The rows below come in pairs that one turn or mirror swaps. Which row does each named row swap with?
The rows were stretched afterwards, more along some directions than others.
Gez: [ 14 -30  -5  30 -22 -14  13  10 -15 -20   3 -19  33  13  28 -46 -48]
loduk: [  3  -8  12  16  24 -31 -11   3 -48 -33  18 -13 -41  21  21 -55 -23]
viref: [ 50 -27 -16  51  23  32 -16  -1 -47   4  53  21 -10  61  -7 -26 -12]
Pov: [ 25   9 -38  37   7  16 -11  16 -49 -19  42  12   1  15 -15 -50  20]
foni: [ 41 -40   7  37  20  40  -2 -16 -51  10  49  22 -24  72  16 -24 -19]
reliv: [ 43 -40 -13  46  22  26 -27   8 -44   5  44  25 -25  60   7 -26 -15]
mola: [ 59 -21 -20  41   8  40  53 -33 -42  17  38  19  47  -8 -23 -11 -20]
tilom: [ 27  42  -1   0  12 -33  22  -7 -39  -9   6  -3  47 -22 -10 -37 -13]
Gutal: [ 22 -18   1  57   6 -35  34  -6  -8   6 -13   2  18  31  -9 -53 -42]
Lig: [ 26  11  -8  44  47 -25 -16  15 -31  -7  51  40  27  -8 -39 -27 -25]
tuv: [ 37  11  13  11  51 -40   1  -1 -40  -8  47  43  27   1 -10 -35 -34]
tefe: [ 28 -15   5  50  13 -28  30 -16  -9  18   2   3  28  32   1 -43 -38]
Funis: [ 29 -38  13  35   8  37  16 -31 -64  13  46  17 -33  73  39 -33 -19]
kuz: [ 33  -4   6  -8   9  11  22 -55 -59 -17  14 -11  31 -24  51 -78   9]
vugo: [ 31 -36  14  37  -3  43  30 -43 -65  11  41  10 -23  68  46 -42 -19]
Zotig: [ 62  -4  -9  33  30  35  40 -41 -27  19  58  13  30  20 -25  -1 -19]
Kudib: [  7 -34  13  24 -15   4  36 -52 -48   2 -22 -10  32  -7  50 -61 -21]
davit: [ 10  10 -17  56 -16   4  61 -53 -54  -4  18 -35  25  -3   5 -75  -5]
biluz: [ -8  20  -4  30  -6 -26 -23  21 -62  -7  15 -25 -33  50  37 -54  -4]
burom: [ 42  15  19   5  42 -39  23 -22 -27 -17  20  33  27  -9  -7 -34 -27]
Kagu: [ 13 -29  10  26 -14  14  22 -48 -55  -1  -6  -1  23   2  66 -69  -8]
zirov: [ 26   4 -18  35  -9 -14  -2   9 -22 -33  29 -20  44   3   4 -59 -26]
nom: [ 19  19 -25  60   0  -4  45 -36 -49  -2  23 -25  32 -15 -11 -75   2]
Rikav: [ 45  15 -14  27  12   2  37 -18 -25  12  -5   1  40 -28 -29 -25   6]
kon: [ 50 -10 -18  40  12  56  45 -41 -36  16  57  19  35  12 -22   0 -20]
vaga: [ 51 -27 -15  53   0  52  46 -30 -40  20  37  20  40   7 -21  -4 -29]
Topaf: [ 32 -26 -14  37   7  20  22  -1 -19  21  -4  15  31 -19 -32  -7 -13]
gigu: [ 11  17 -21  46  -8  -2 -21  38 -51 -19  26  -1 -18  33   7 -52  15]
vemif: [  6 -18   7  22  20 -28  -2  -1 -40 -29  15  -9 -30  13   1 -43 -39]
bif: [  7  -2  15  29  18 -26 -26  21 -49 -35  31 -10 -34  20  14 -47 -20]
noko: [ 20 -28   9  36  18 -26  16  -4 -32 -28   7   5  -6   5 -22 -50 -45]
ponu: [ 35  13  11   3  40 -37  21  -6 -26 -17  31  34  29  -7  -5 -35 -41]
gep: [ 22 -18  -4   9  -2   8  29 -63 -59  -4   3 -16  35 -13  56 -77  -2]
gezu: [ 30 -45   5  38  11  39  10 -21 -54   6  40  22 -31  71  35 -37 -21]
tet: [  2 -25   2  22 -17 -11  10  16  -8 -29  -3 -12  11  20  33 -31 -38]
velev: [ 63  -9 -14  35  25  43  53 -45 -25  14  49  10  38   7 -27  -5 -18]
Ripam: [ 32  43  -9   9   3 -27  46 -26 -39   5   8 -13  46 -13  -7 -42 -16]
limi: [ 27 -13   7  49  15 -28  20 -13 -11  17   5   8  26  36  -4 -45 -36]
Gem: [ 37  -8 -10  35  -9 -11  20  -3 -10 -32  12 -28  44  -2   3 -49 -22]
gul: [ 61  -2  -8  38  29  33  36 -43 -24  21  55   8  29  29 -18  -1 -14]
rof: [ 16   4 -13  49 -14   3  58 -56 -55  -6  14 -35  18   2  18 -83  -4]
vune: [-15  22  -6  22 -10 -23 -36  35 -55 -25  14 -19 -26  27  26 -50  -7]

tet swaps with kuz
tefe swaps with rof
Lig swaps with noko

